A single turn carries every row of the set below to another of its rows. Some are shown first; where does it send the rows asked next?
k477: [  8  16 -10  23   7 -15 -28 -13  -2  -8  -7 -12   5 -25  17 -11 -20  16]
k709: [-15  18  -1   0  -2   0 -25  -9 -11   1  -9  -8  23 -28  11   2  -8  -3]
k502: [  2 -16 -17  -2   8 -10 -35 -26   1 -10 -20   1   1  -9   7  -2  -6   3]
k39: [ -5   7  10  14   9  -7 -17 -22   9   5 -15   7  12 -28  -9  -4  -3   7]
k917: [  1 -17 -17  -4   3  -2 -26 -22   0 -15 -20   4   5 -11   0 -14   4   3]
k584: [ 12   9  -9  23   6  -1  -7 -23  11 -17  -4  -8  16 -19   8 -19   4 -13]
k267: [ -3   8  10  21   7 -10 -38 -19   8   3  -6   7  16 -18  -1  -9   4  -2]
k804: [  4  -5  -5  14   4 -13 -18  -4 -12   6 -30   1  10 -11  19  11 -19  -3]
k447: [  4   0   7   6   1 -23 -16 -22  17  -5  -2  -6  26 -30  12   0   3  12]
k654: [  7  16  -8  23   5 -17 -28 -14   1 -11 -13 -14   5 -20  18 -12 -21  14]
k236: [-11   1 -19  14  13  -9  -8  -7   2  17 -19  -2  17 -21  14 -11  -2 -18]
k890: [  7 -22 -15  11  -6 -20 -24 -24   1  -4  -8   3 -12 -19  17  -2  -3   1]
k472: [ -2  -6 -23   0  13 -11  -8 -23   8   9  -7  -4  -2 -25  17 -16  10 -16]
k651: [-11  12 -11 -10   2  -5 -37 -15 -11  -3  -8  -8   2 -25  13 -14  -1   8]
k990: [ -8   6  -3   7 -14 -22  -5   0   3   1 -13 -15  14 -26  31   0  -8  -3]
k763: [ 18   5  11   1   8 -24 -11 -16 -11 -16 -14  -4   1 -22   9 -11  10 -22]
k576: [  2  -2  -1  15  -7 -11 -35  -6 -22  -1 -12   0  19 -12  23   5  -8  -5]
k263: [  6 -10 -11   7  -1 -19 -16  -9 -18   3 -12  -4  24 -26  26   8 -11   7]
k392: [  1   5  18  12 -10 -21 -20 -13  19 -14 -14  -6  19 -15  11  -8   3   5]
k513: [-11   4 -11   6  -2 -18 -26  -7  -1   4 -24  -7 -16 -14  21 -21  -5  -1]
k634: [ 16   6   7  -1   9 -32 -21 -14 -21  -9 -11  -6   0 -33  13  -8   0  -2]
k213: [ -3   7  -5 -11  -8 -17 -11 -10   2  -5 -12 -14 -10 -30  24  -3  -7  10]
k642: [ 13   2   3   3  14 -37 -18 -13 -16  -8 -26  -7  -3 -24  14 -13  -4  -4]
k268: [  6  -9   0  13 -11  -6  -5  -4  -6 -11 -24  -1  22  -5  19  -5   4 -19]
k231: [  4   3  -7  -5  -6 -10 -18 -15  12 -10   3 -11   2 -16  27 -10  15 -21]
k74: [  6  -3  -3  19   7 -20 -19   0  16   9  -5   5  16 -24  10 -22   8  10]
k711: [ 13   7 -12  20  10  -1  -2 -23  13 -15  -6  -9  17 -21   7 -18   2 -10]
k594: [ 15 -10  -7  -6  -4  -7 -32 -12   4 -14  -1   1  -5 -14  14   9  -3   4]
k698: [ 13  10  -9  22   9   1  -3 -21  14 -16  -8  -7  13 -18   6 -17   0 -13]
k200: [ -6   9  -6  -9  11   1 -17 -27   9  -7 -17  -7   0 -13   8  -2   4 -22]
k6: [  6  -2   3  20  12 -23 -13  -5  25   9 -20   3   7 -15  10  -7  -4   2]
k93: [ -3   2  -6   9 -12 -17  -5  -3   7   0  -3 -13  22 -24  31  -4   4 -17]
k903: [  5 -22 -12  10 -13 -12 -14 -19   2 -10 -13   5 -11 -17   9 -14   5  -3]
k244: [ 13 -11  -6  -9  -9   1 -17 -10   5 -19  -6   3  -3 -17   5   0   3   4]
k853: [  6  15  -8  23   6 -16 -24 -17  -1  -9 -12 -13   4 -25  16  -8 -22  15]
k822: [-15   6 -15  17   6 -13 -21   2  -4  16 -23  -3  12 -17  18 -16  -8  -9]
k612: [-12  17   1   2   0   4 -18 -13  -1  -2 -12  -7  24 -19   9   5  -2 -20]
k418: [ 15   8   5   0  17 -27 -31  -8 -20  -9 -18  -3   0 -21  10 -14  -1  -6]
k240: [  8 -11 -13  12   0   0 -10  -2 -15   1 -10   6  27 -18  13 -11   9 -12]
k308: [  3  -7  -3   6  -3   2   4 -15 -12  -3 -20   3  22 -23   6   6  -1 -11]
k95: [ 18   4   3  -4  22 -19 -10 -16 -13  -9 -18  -1   5 -25   2 -12   8 -16]
k896: [ 17  -3  -1   2  15 -29 -12 -16 -12 -10 -15  -4   7 -24  11 -22  14 -18]

k213 goes to k472
k447 goes to k74
And these:
k93 goes to k822
k263 goes to k240
k642 goes to k95
k502 goes to k244
k477 goes to k584

A single turn carries every row of the set below to another of its rows. Some are shown first; where does it send the rows asked next?
k56: [ 13   0 -17   1   9   0 -11   0  15   0   1 -13  -9 -16  14 -14   5   0]
k247: [  6   6  -9  -2   3  -7   8  -1  29  -9   3   4 -14  -9   5  -8   8 -14]
k815: [-17  14  -8  12  -6   7 -22  15   8  13  -6   5  -9  -7  -4   9   6 -11]
k972: [-12 -10  -8   1  -6 -10   3   7  -1  -9 -12  13  -9 -13 -18  -4  -6   4]
k340: [  0  -5  -4   1   2  15  -2  -1  -3   7   6   2  -6  -9 -15  -8 -15  21]
k684: [ -1 -12 -17 -15   2   0  -2  -3  11 -12  -9  12  12 -16  -3  13   5  10]
k249: [-14   3 -21   4  17  -1  16   8   1  11 -10  -4   1   4   3  11   5   5]
k167: [  5   6  -5 -19 -15   4   5  -7   9  -4  10  -5 -13 -14  -4  13  18   6]
k459: [ -6  -4  -3 -11  -4   4   2  -7   0  -4   4  -7 -16   6  -1  12  29   8]
k829: [ -5  19   0  10  -6  13 -20  13  12  19   2   9  -5  -1  -1   9  -1  -6]
k19: [-12   2 -17   2  -5  -1   3  -8   9 -11   6   6 -17  -3   6  12 -24 -10]
k732: [  6  -1  -8   8  22  13   2  -2  15  -5   0 -10 -14   6   6  -4  15 -10]
k550: [ 15  -3  -6 -13  -8   1  -8  -1  -5  -3  -3 -12  -6  -7   5  14  22  12]
k478: [ -1   7  -2   8  -6   1 -20  -1 -15   8  -5   6 -11  -7 -15  22   5 -10]
k845: [ -2  -6   6  -3 -17  15 -16   0  10   2   5   6   9 -10   0  -4  14  -9]
k368: [ -4  -5 -11  10   8   5  -4  -6  -1  -9   1   1 -12  15  10  15 -19  -5]
k626: [-10  13   1   8  -8   6 -14  14  12  20 -12   1  -3  -3   4  14   0 -12]
k53: [  4  -8   7   1   4  13  18   5   0   2 -16   0  -4  -1 -14  11 -12  -1]
k967: [ -4  -8  -9 -14   8  18  14 -10  16  -5  -2   7   8  -8  -7  19   4   5]
k877: [ -8   7   3  -1 -13   3  -9  -8  -6  24  -4  -4 -11 -12  -6  20  -6  -8]
k377: [-10  17 -28   0   8   1  15   8   8   0   7  10  -4 -10 -12   7   3   3]
k570: [ -4 -10   7  -2 -13  20 -14  -1   7   6  -1  -5   8  -9   2  -1  15 -12]
k171: [ -5   9   8   3 -12  -4 -14  -7  -5  17   7  13  -8   5  -8  13   0   0]
k70: [  9  11   3   4  18 -13   7   1  15 -12   0   4 -11 -12   9   4  -9  -7]
k562: [ -7  -8   5   0 -13  18 -12   1   7  -2  -1   3   5  -9  -5   1  19 -17]
k421: [ -9 -15 -15 -10  13  14  -5 -11   7  -2   2   5   9  -4  -1   7   6  21]
k552: [  0  10  -2   9  29   6   3  -4   8  -8   9  -6 -19 -10   3   2  -5  -4]
k575: [ 11  13 -21  -1   9  -1   7  12   3  11   1   3   9  -6   4   7  -5  15]
k75: [ -5   3  -6   5  22 -12  -6  -2   5  -5   0  -9 -15 -15  13  -6  -7   2]
k803: [  6   1 -21   6   1   5 -13  -3  -3  -9   3  -1 -10  -8   9  12 -26  -1]

k562 goes to k570
k967 goes to k421
And these:
k550 goes to k167
k552 goes to k75
k53 goes to k340
k249 goes to k575
k247 goes to k732
k626 goes to k829
k171 goes to k478
k19 goes to k368

